128 stands for zero in the data rows.
Some points:
[103 127 137  99 151 143 123 132 107 123  57  81  96 113 118 116 107 157 144 107 116 108 105  93 136 121  55  90 100 113 113 154 120 125 127 104 142 179 149 151 159 187 173 158 189 171 110 150  47  74  99 165 113 149 125]
[144  64 100 107 143 118 150  79 121 162 153 149  77 107  56 161 152 110 109 141 138 155 150 133 108  70 105 134  71  95  78 124 106 136 138 115 103  91 150 148 168 160 194 131 130 160 176 101  95 110 125 136 177 121 101]
[ 98 127 121 136  92 132 133 136 128  99 113 121 127 129  86 134  80 110 152 136 143 168 120 102  78 150 117  30  88 122 123 131  90  87 111 149 100 137 109 137 168 155 133 140 175 134 181 104 134 134 101  72 106 109 151]
[200  95  89 109 122 139 137 181 144  76 121 107 163 125 122  96 125 135 136 134  98  97 130 192 120 111  88 106 105  83  96 102 140 118  91 165 112  98  95 151 163 151 167 159 116 176 146 192 163 105 142 112 108 112 163]
[128 172 109 126 138 180  92  93 146 136 121  92  97  98 143 117 122 143 112 139  63 160 117 123 178 106 128  71  94  91 129 113 111 143 121  74 142 112 153 121 131 150 153 182 117 154 146 131 191 183 131  63 123 153  97]
[129 124 145 166  89  95 135  90 138 122 111 144 126 107 156  96 117 124  93 118 183 139  83 134 146 124  74  87 109 107  91  85 160 110  99 136  85 143 159 131 124 123 145 159 175 102 161 131 193 146 113 183 130 129  98]
[103 139 116 133 136  69  84 141  71  83  96 135 111 103 140  96 138 147  42 161 121 121 171  58 110 122 148 154  68  84  93  56 129  88 154 124 114 136  96 174  86 133  86 156 109 108 132 164 100 131 146 101 116 125  97]
[ 66 129 137 128 102 148 136 130  89 128 152 104 104  87 116 107 100  98 128 163 115  86 104 146  91 160 138 172 151 109  87  92 109 135 106 121 195 118 147 139  88 152 119 120 170 155 179 171 155 148  97 148 174 125 139]
[147 122 203  77  69  69 126 140 128 105 103  72 164  85 119 157 150 101 131 108 112 114 149 126  84  74 146 101 209  83 129  66  54 152 153  97 128 194 126 113 159  91 131 137 115 153 110 100 146 135 149 145 152 150 130]
[140  83 160 132 133 132  64 116 111 110 142  86 109 157  86 110 135  65 157 106 125 117 124  91 126 116 104 153 116 150 142  92  93 121  67 167 138 108 136 162 119 114 132 131 141 130 103 151 150 145 171 131 122 133  76]
[ 96 142  99 151 195  91 141 104 111  95 102 136  92 143 124 118  98  94 108  84 155 111 116 105 106 101 109 163 163 126 136 132 119  70 183  94 159  97 124 121 172 124 173  99 139 159 119 155 181 201 173 143  70  97 178]
[141 171  92  95  89 125  74 108 151 178 158 149  72  89 156  97 144 126 130  65 139 109  95 152  57 143 182  89  95 116 149 139 110 102  98 115 120 145  89 131 124 140 119  94 113 135 114 158 121 120 171 170 151  58  93]
[ 93 117  90 111 124 104 103 103 108 179 168 167 154 127 129  95  74 134 140  47  99  58 133 126 137  80 126 160 130 173  42 116 115 149  91 104  90 132  85  65 129 117  82 173 169 130 116  98 132 147 135  78 101 137 152]
[139 132 149  92  92 111 112 134 122  93 151 203 184 160 148  96 112  64  97 118  75 122  88  76 120 161 132 148 117 141 166 151 123  92 135 108 122  80 159  51 132 106 151 128 117 173 164 139 114 111 125 141 154 164 106]
[130  92  74 101  69 124 151  87 178 128  86  99 151 179 148 181  95  88  55 115  82 141 103 114 116 116 150 171 177 126 166 168 126 132  81  92 129  77 104 181 121 137  89 145 149  71 144 140 112 122 118 168  97 133 130]
[161 130 137 111 105 103 138  84  83 115 123 121 119 165 106 145 182 208 156  89  73  87 112  63  96 171 127 131 166 174 130 156 184 107 115  99 111 125 111 153 106 122 147 102 108 103 149 131 168 144 121 121 168 129 153]
[104 107  77 123 171 105  64 126 143 104 128  95 139  74 142 158  95 174 162 183 121  75  66 115 123 138 150 163 154 154 194 153 122 163 125 163  27 124 149 102 130 119 137 117 109 110 140 121 125 153 146 148 159 149 134]
[ 82  69  89 167  89 172 119 114  59 102 116 133 131 136  69 115 176 152 145 166 132 173 160 147 148  97 150 104 168 171 176 120 170 120 122  94 111 139 108  54 115 133  73 139  99 182 117 149 142 129 149 199  91 129 131]
[141  85 148  66 125 126 125 113 119 143  83 130  94 102 150 112 110 155 102 177 187 153 173 164 158 177 120 141 143 200 178 127 126 131 118  84 117  87  84 110 146  69 113 122 146 130 118 152 146 106 141  73 172 117 148]
[156 218 137 107 139  65 162 121 112 101  92 131 122 142 133 135 134 102 189 116 150 197 165 144 179 119 149 140 137 168 110 177  93 197 122 146  79 109  82 138  85 136  93  93 116 159 178 187 120 169 106 165 141 155 104]
[133 128 124 108  97 108  87  96 125  81 122  66  92 116 111 143 142 127 136 134 150 123 150 207 196 190 127 144 121  89 107 181 150  97 144 118 131  97  93  62  44  83 140 108 134 112 122  79 104 131 145 120 101 133 125]
[146 129 158 181 197 213 200 154 157 125 127 116 126 145 115 145 103 155 128 100 106 154  89 106 156 169 143 147 117 110  62  55  37 115  96  97  93 150 112 104 101  46 126 100  87 105 121 137 106 118 144 166 138 105 153]
[134 165 116 151 164 166 132 168 166 150 111 139 108 126 153 125 171  97 131 156 119 104 147 142 119 106  73  89 165 151  93 122  92  13  86 142 123  89 153 129 119 122  61  97 104 103  94  94  95 145 119 147 196 180 174]
[154 158 197 193 168 140 183 139 148 161 171 124 139  85 111 127 121 127 115 129 120  90 133 137 114  88 109 142 104 126 199 165 129  83  83  65 106 127 105 124 117 149 107  90  92 102 140 126 138  84 131 109  88 165 109]
[130 142 144 135 155 122 170 188 143 161 110 123 129 158 105  99 105  76 151 175 136 108  91  99  97 119 120  89  93  87 124 168 213 199 128  60  97  98 126 110 103 115  98 127 101 106  65  95 142 129 136 133 156 100 137]
[116 142 149 133 137 171 132 169 161 150 158 141 138  62 102  99 157 145 111 104 138 156  99  64 114  95 102 101 153 133 135 137 171 191 193 185 145  52  56 127 103 105 135  92 147  92 130 110 115 102 148 146 114 149 154]
[178 153 140 135 109 206 167 126 128  86 167  95 108 157 124 170  96 130  76 106 181  79 147 123  79 101  86 135  84 178 161 151 143 168 197 187 160 159 120  89 135 122  84 157 101 131  93 123 106 181  94 120 156 135 112]
[148 117 130 169 154 122  96 101 147 135 129 146 112 122 160  90  78 105 120 132  78 200 172 158  62  96  95 132 134 133 129 164 175 169 140 164 183 205 142 129  94  58 122  97 113 120 132 112 110  99 123 124 131 151 161]
[114  99 169 107 145 122 162 171 105 143  62 161 108 111 100 152  96 138 122  24  94 155 143 171 175 118 154 145 114  95 183 111 155 119 157 210 131 132 218 105  79 184  87 119 114  84 125 125 152 119 130  97 154  74 151]
[113 127 120 126 130 156 102 129 135 107 154 169 136 139 119 118 125  96 113  89 115  82 160 174 208 201 127 101 105 115 138 118 152 182 165 105 140 166 151 210 200 116  80  65  94 118 145  93 114 122 135 144 118 158 139]
[147 103  80 178 145  68 161 135  53 202 146  85 165 112 115  84 125 106  85 115 138 140 100 140 173 188 159  81 179 129 129 169 109 124 128 186 188 133 121 124 178 126 156 133  56 100  97 129 101 128  69 103 130 129  84]
[145 144 179 110 122 162 103 119 155 146 144 152 128 152 113  94  78 120 107 174 151 162 151 141 143 179 170 170 175 124  92 115 140 137 137 146 113 156 113 126 160 247 176 104 108  96  77 117 122 134 139 128 112 151 143]
[153 197  96 149 104 115 160  70 162  92 118 135 159  80  63  78 147 116 185 176 131 116 123 136 151 129 160 176 122 197 137  99 119 122 168 138 159 152 195 169 140 121 139 198 134  88  96  91  97  54 130 121 119  62 151]
[ 95 134 130 144  81 121 144 195 114 103 170 149  54 124 185 163 151 158 183 117 137 171 149 129 134 134 154 188 113 114 136 161 125 129 104 137 135 113 126 151 196 132 171 190 110  97  85  99 152 103 111 140 122 153 150]
[130 118 146 168 178 138 110 158 148 128 101 102 173 140 183 157 224 128 138 113 118 162 156 160  71 181 154 156 125 165 112 118 171 149 125  97 127 120 135 112 159 183 143 164 156 135 155  79  87 160 105 114 113 102 103]
[115 131 142 187 157 150 108 104 115 102 154 177 178 172 173 182 155 117 136 129 159 119 148 129 164 123 129 119 201  84 140 159 133 133 155 128  98 143  99 156 111 141 147 166 192 144 119 150 120  76 130  73 186  88 111]
[114 139 152 139 135 118 136 105 121 156 136 140 167 190 161 143 114 176 140 163 121 101 155 161 150  84 215  99  64 122 182  64 144 122 115 161 150  92  99 148 114  96 186  93 183 168  83  94 103 154  46 163 119 142 155]
[ 91 132 143 111 133 113 122  65 145 166 133 152 150 158 182 211 145 159 185 170 126 128 125 139 106 156  76 117 129 114 110  94 118 146 166 164 171  95 131 102 154 136  93 130  92 124 136 158 145  77 129 130  86  97  94]
[164 127 100 129  92 131 106 174  73 180 122 150 150 171 154 152 171 164 151 151 203 165   4 139 134  94 109 181 121 125 143 106 117 136 137 114 169 176 160 156 107 128 117  98 125 160 145 112  91 147 156  56  97 162 148]
[122  89 121  73 143 127 101 169 167 143 184  99 186 144 154 175 154 139 106 150 172 129 169  79 157  98 180  97  76 167  68 193 119 112 140 124 170 178 206 123 103 127 135  99 141 107 139 180 195  92 124 143 100 124 164]
[105 125 102  83 127 125 198 181 208 149 152 170 110 160 117  96 144 179 141 167 124 111 173 111 129 142 107 130 188 104 142 145 136 122 124 167 137 184 171 158 107  95 135 136 159 160 146 118 116 178 144 106  86 111  28]
There is one direction along which these points spread out most. Take the direction at right angles to it along which they spread out most. Go by this last direction. How many in every 100 of the points above lie lower along it than each point below? Round to a whole number. More than half of the points above lie lower than the first one.
[104 107  77 123 171 105  64 126 143 104 128  95 139  74 142 158  95 174 162 183 121  75  66 115 123 138 150 163 154 154 194 153 122 163 125 163  27 124 149 102 130 119 137 117 109 110 140 121 125 153 146 148 159 149 134] --> 10
[148 117 130 169 154 122  96 101 147 135 129 146 112 122 160  90  78 105 120 132  78 200 172 158  62  96  95 132 134 133 129 164 175 169 140 164 183 205 142 129  94  58 122  97 113 120 132 112 110  99 123 124 131 151 161] --> 49
[146 129 158 181 197 213 200 154 157 125 127 116 126 145 115 145 103 155 128 100 106 154  89 106 156 169 143 147 117 110  62  55  37 115  96  97  93 150 112 104 101  46 126 100  87 105 121 137 106 118 144 166 138 105 153] --> 0
[105 125 102  83 127 125 198 181 208 149 152 170 110 160 117  96 144 179 141 167 124 111 173 111 129 142 107 130 188 104 142 145 136 122 124 167 137 184 171 158 107  95 135 136 159 160 146 118 116 178 144 106  86 111  28] --> 93
[ 96 142  99 151 195  91 141 104 111  95 102 136  92 143 124 118  98  94 108  84 155 111 116 105 106 101 109 163 163 126 136 132 119  70 183  94 159  97 124 121 172 124 173  99 139 159 119 155 181 201 173 143  70  97 178] --> 37
[ 66 129 137 128 102 148 136 130  89 128 152 104 104  87 116 107 100  98 128 163 115  86 104 146  91 160 138 172 151 109  87  92 109 135 106 121 195 118 147 139  88 152 119 120 170 155 179 171 155 148  97 148 174 125 139] --> 46
[114 139 152 139 135 118 136 105 121 156 136 140 167 190 161 143 114 176 140 163 121 101 155 161 150  84 215  99  64 122 182  64 144 122 115 161 150  92  99 148 114  96 186  93 183 168  83  94 103 154  46 163 119 142 155] --> 68
[129 124 145 166  89  95 135  90 138 122 111 144 126 107 156  96 117 124  93 118 183 139  83 134 146 124  74  87 109 107  91  85 160 110  99 136  85 143 159 131 124 123 145 159 175 102 161 131 193 146 113 183 130 129  98] --> 54
[140  83 160 132 133 132  64 116 111 110 142  86 109 157  86 110 135  65 157 106 125 117 124  91 126 116 104 153 116 150 142  92  93 121  67 167 138 108 136 162 119 114 132 131 141 130 103 151 150 145 171 131 122 133  76] --> 39
[147 103  80 178 145  68 161 135  53 202 146  85 165 112 115  84 125 106  85 115 138 140 100 140 173 188 159  81 179 129 129 169 109 124 128 186 188 133 121 124 178 126 156 133  56 100  97 129 101 128  69 103 130 129  84] --> 66
[134 165 116 151 164 166 132 168 166 150 111 139 108 126 153 125 171  97 131 156 119 104 147 142 119 106  73  89 165 151  93 122  92  13  86 142 123  89 153 129 119 122  61  97 104 103  94  94  95 145 119 147 196 180 174] --> 2
[153 197  96 149 104 115 160  70 162  92 118 135 159  80  63  78 147 116 185 176 131 116 123 136 151 129 160 176 122 197 137  99 119 122 168 138 159 152 195 169 140 121 139 198 134  88  96  91  97  54 130 121 119  62 151] --> 98
[145 144 179 110 122 162 103 119 155 146 144 152 128 152 113  94  78 120 107 174 151 162 151 141 143 179 170 170 175 124  92 115 140 137 137 146 113 156 113 126 160 247 176 104 108  96  77 117 122 134 139 128 112 151 143] --> 73
